One vector is turned by the same rotation once a step. Each row is the vector after some number of steps, and that number follows the row.
The counts run from 0 to 374.
[121 115  51 140 105 109 124 152 148 119  94 136 146 122 154 141 123 103
 120 163 145 111 160 183 103 196 188 139  88 126 156 131 140 119  96 118
 125 101 105 140 148 134 147 150 138 145 175 127 148 115 112 153 144 141
 153 125 100 133  99 124 139  99 167 164 148 102 120 107 103  96  93  94
 125]
311
[126 114  63 127 126 110 119 169 112 121  98 119 178 113 112 117 131 120
 136 148 159 116 152 203  76 188 190 130  95 117 119 134 144 128  63 119
 149  79 130 136 104 134 147 160 138 133 156 144 137 114 148 131 149 132
 155 116 114 116 108 122 111  79 144 156 132 126 115 123  98  84 140 136
 140]
70
[111 121 112 133 122  99 142 152 168 160 127 143 150 166 107 126  93 107
 115 100 182 125 116 157 120 183 171 122 107 112 151 119 119 119 116 139
 178 100 121 152 108 144 134 138 176 130 154 130 164 127 106 117 198 109
 127 125 123 128  94 103 152  82 150 150 127 116 132  91 119  99 106  70
 150]
371
[123 130  71 147 157  68 118 127 128 127 136 144 185 122  87 101 142 122
 111 120 169 118  98 175 113 174 177 136 123 107 137 153 121 151 111 131
 141  78 118 149 128 160 148 160 163 125 112 122 160 137 122 148 167 148
 180 118 144 151 113 138 126  80 159 153 143 131 125 117  97  96  81 142
 128]
122
[120 132  68 112 131  86 136 142 140 113 100 144 172 143 118 125 152 130
 121 135 179 144 129 180  78 201 197 137  90 133 149 104 133 143 116 134
 132 108 112 161 137 150 155 148 157 149 135 134 160 116 141 126 181 150
 147  95 106 129  77 109 138  93 142 152 155  92 115 103 100  97 120 128
 133]
114
[123  99  69 160 119 123 122 140 123 161 133 120 161 133 109 138 110 115
 109 134 156  96 133 183 118 201 176 142 120 100 154 165 132 104  87 129
 143  92 125  98 101 145 150 139 142 116 187 135 156  92 112 136 147 113
 157 126 146 151 132 110 120  83 173 155 131 150 131 120 118  81  91  88
 126]
136
[121 122  93 139 145  85 139 128 129 136 116 136 171 169  87 140 135 125
 101 124 175 138 103 178 130 211 174 119 115 108 161 108 105 150 134 129
 136  94 102 141 111 179 153 145 156 147 144 136 176 116 117 127 193 155
 157 123 119 129  93 102 120  60 132 141 140 130 135  90 120 109  90 140
 134]
374
[126 141  73 140 151  82 106 157 150 145 118 159 177 119 108 106 106 117
 131 115 162 120 127 164  75 175 170 134 109 126 144 147 126 132 113 142
 159  70 136 162 150 123 128 154 169 124 116 106 135 154 114 137 181 129
 174 127 133 141  90 117 162  90 165 155 117 122 118 120  82  92  84 107
 152]
214
[114 102  86 149 115  98 129 169 132 132 118 116 156 147 112  99 114  99
 116 127 177 106 127 176 139 176 193 138 110  96 108 141 129 136  70 102
 177  86 123 147  86 152 154 160 168 112 167 140 156 113 127 131 164 125
 132 129 110 107 119 143 117  66 138 150 145 125 139 110 112  79 140 108
 137]
109
[114 132  80 146 152  86 140 141 113 115 126 135 195 147  80 111 153 127
 105 122 192 129  95 185  90 177 181 136 103 115 139 147 133 151 123 141
 132 104 138 143 119 166 154 147 152 118 117 122 152 120 136 110 185 164
 152 105 123 135 102 113 124  79 157 147 148 115 116 115  94  84 123 130
 131]
336
[129 120  48 107 118  94 115 147 144 109  95 133 157 112 138 119 139 120
 134 154 153 117 149 187  82 197 192 140  91 134 142 119 134 134  79 127
 131  89 107 151 140 132 161 157 146 143 154 138 149 121 137 154 154 137
 164 103 106 127 101 129 130  95 145 155 145 108 116 120  92  96 113 136
 123]
255
[125 131  63 104 140  80  99 141 136 125  91 153 171 124 114 132 135 127
 117 146 153 127 151 182  80 213 182 116 102 132 147 101 124 136 104 131
 143  73 112 162 155 137 134 161 144 162 135 126 157 135 127 149 175 135
 175 118 114 138  95 116 132  90 143 149 137 124 110 109  95 109 104 142
 153]
31
[125 101  90 125 119 138 127 175 142 163  82 125 141 145 105 140 103 121
 136 138 150 114 146 181  91 194 161 137 102  94 144 129 115 119  77 119
 161  83 122 141  99 136 139 124 159 140 191 155 140 116 116 130 169 111
 145 128 104 113 102 106 126  66 150 156 114 131 120 110 111 111 103 102
 132]
145
[128 135  68 133 150  74 113 147 156 141  99 149 177 125 101 118 116 127
 134 122 154 120 133 163  82 184 161 134 109 117 152 125 116 138 117 136
 147  70 124 154 160 130 127 139 163 137 115 112 139 152 119 148 179 134
 186 125 131 148  87 117 149  89 169 159 111 123 114 124  86 110  72 118
 136]
215
[117 113  87 107 117  87 113 134 137 149 127 121 170 141 107 135 132 119
 108 125 162 119 137 194 126 207 186 123 117 116 131 117 118 120  82 123
 164  86 107 134  86 150 148 166 158 142 165 154 170 103 132 135 156 110
 161 117 138 131 123 115 109  77 123 145 139 160 125 104 109  94 129 134
 149]
247
[127 113 101 139 123 115 122 165 149 182 122 149 145 150 108 143  88 108
 120 122 154 108 138 174 118 190 170 119 117 106 157 132 130 105 102 127
 180  79 118 136 109 119 125 151 163 138 179 135 152 115  95 131 167 101
 141 155 135 129 106  97 139  80 154 147 112 146 128  95 113  95  95  71
 162]
230
[124 131  72 127 137  72 127 133 151 132 102 130 170 154 100 122 125 143
 121 109 175 119 116 157  91 206 162 154 105 124 148 124  95 141 119 126
 139  79 124 155 137 159 146 125 165 134 115 128 139 135 130 135 190 126
 181  88 122 141  96 115 141  94 161 163 127 126 115 131 110 107  80 130
 117]
76
[121 117  78 105 129  92 130 123 139 135 110 132 166 156  99 144 139 136
 112 126 168 136 127 188 103 214 185 120 103 125 152  96 107 137 111 129
 139  94  99 147 115 158 150 148 154 159 155 154 177 112 125 130 177 124
 160 109 120 133  92  98 115  80 123 142 151 134 119  94 119 104 106 137
 134]
245
[115 123  82 150 137  92 137 125 162 153 138 145 157 156 102 132 108 107
 105 112 167 126 101 160 136 187 163 140 115  97 172 138 110 144 139 135
 133 105 111 137 121 162 156 131 170 133 139 128 169 125  95 144 182 141
 162 125 138 160  99 107 141  71 163 151 136 124 136  98 118 105  58  90
 124]
317
[119 119  76 150 136 106 170 166 151 112 100 149 167 155 108 109 130 108
 127 136 181 131 114 176  92 162 179 144  86 108 161 129 128 144 123 125
 127 122 121 163 123 153 159 115 169 119 146 124 149 140 114 123 179 165
 129 115 107 123  74 111 135  73 161 151 144  89 117  94 110  98  99  96
 123]
57
[118 133 105 130 126  84 148 159 162 139 115 151 167 164 106 117 120 114
 115 111 194 143 111 166  97 182 181 135  93 125 143 116 124 141 120 138
 154 106 122 177 124 147 149 140 180 134 130 126 163 134 124 110 198 141
 127 114 113 123  77 104 146  84 146 151 138 100 127  92  99  92 120  91
 139]
242
[119 126  53 160 141  83 114 148 138 108  98 145 158 130 128 117 130  98
 114 163 155 114 144 175 113 191 191 142 102 115 161 138 136 148 119 111
 116  94 112 155 160 144 153 146 153 131 134 111 149 133 109 155 155 170
 155 129  96 136  95 146 134  92 178 159 155  99 123 104 101  94  79 123
 123]
309
[125 120  75 142 146  79 112 138 140 127 104 123 166 137  96 120 141 136
 120 131 165 108 124 164 109 200 167 151 112 112 139 144  99 149  97 102
 131  69 128 142 141 156 146 138 156 134 123 130 142 139 127 149 171 138
 196 106 116 143  98 133 125  84 153 162 132 129 117 138 105 111  71 153
 109]
346
[118 111  98 191 148 100 116 167 129 152 127 132 152 163 100 116  93  90
 107 133 170 108 117 156 145 166 168 133 120  88 147 162 126 139 109 113
 164  80 128 147 119 148 139 145 168 110 145 112 144 137  91 142 173 143
 144 157 115 133 112 132 137  73 172 158 127 130 148 110 119  95  81  91
 131]
362
[112 108  92 152 121 104 110 161 159 172 122 131 140 158 120 121  83 107
 116 125 158 101 139 149 131 187 161 147 119  90 145 146 107 117  86 108
 174  73 128 137 118 136 145 151 165 124 165 125 134 130 101 149 171  94
 158 142 127 136 113 129 140  73 173 158 119 135 140 114 117  97  79  75
 133]
91
[117 125  80 161 161  94 146 168 123 114 117 155 179 145  82 102 123 107
 123 134 173 129 102 178  98 149 183 133  99  96 145 147 138 149 116 135
 142 112 128 158 114 156 149 144 155 108 134 124 151 139 121 119 175 174
 140 130 114 122  91 115 129  53 150 149 135 106 120 105  95  90 107 122
 136]
196
[127 123  90 125 129  93 118 167 158 153 107 135 168 135 112 103 103 124
 140 105 177 117 131 164  80 166 170 149  97 125 120 139 125 129  80 123
 186  77 137 159 124 121 141 150 179 119 133 125 126 141 131 118 176 105
 149 114 125 122 100 127 148  88 154 156 120 118 115 127  85  81 127  92
 140]
73
[118 121  62 137 122 122 119 156 131 141 106 136 148 138 129 158 116 107
 106 154 152 118 151 183  86 215 181 123  99 122 178 122 130 116 121 133
 126 100 114 131 138 129 136 139 130 156 181 123 151 106 105 130 154 142
 151 133 110 137  91  95 130  94 171 159 132 119 121  95 122  94  90  94
 141]
227
[121 141  75 166 137  95 118 153 146 144 121 147 175 144 117 111 100 112
 112 126 177 114 128 159  80 181 171 150 114 129 158 158 139 119 122 142
 147  97 146 147 159 132 138 143 164 114 122  96 136 133 111 122 175 131
 145 128 129 141  99 114 154 109 190 167 133 110 124 120 103  80  99  71
 142]
353
[127 124  69 101 127  80  97 117 141 136 114 140 165 137 121 156 134 136
 111 135 151 129 145 183 103 232 181 122 115 129 159 103 114 125 104 129
 145  74 112 145 143 150 132 163 146 161 147 135 160 113 124 154 167 122
 187 106 125 153 100 102 134  99 147 147 130 138 125 112 105 102  88 134
 143]
301
[121 113  68 110 126  80  91 125 140 142 110 126 160 132 122 148 123 130
 100 138 149 111 160 181 113 226 183 123 120 130 144 119 118 124  87 130
 156  66 109 131 128 140 129 171 147 156 159 141 165 111 123 145 157 109
 191 122 132 147 118 118 119  97 148 152 132 148 125 120 110  96  99 130
 149]
302
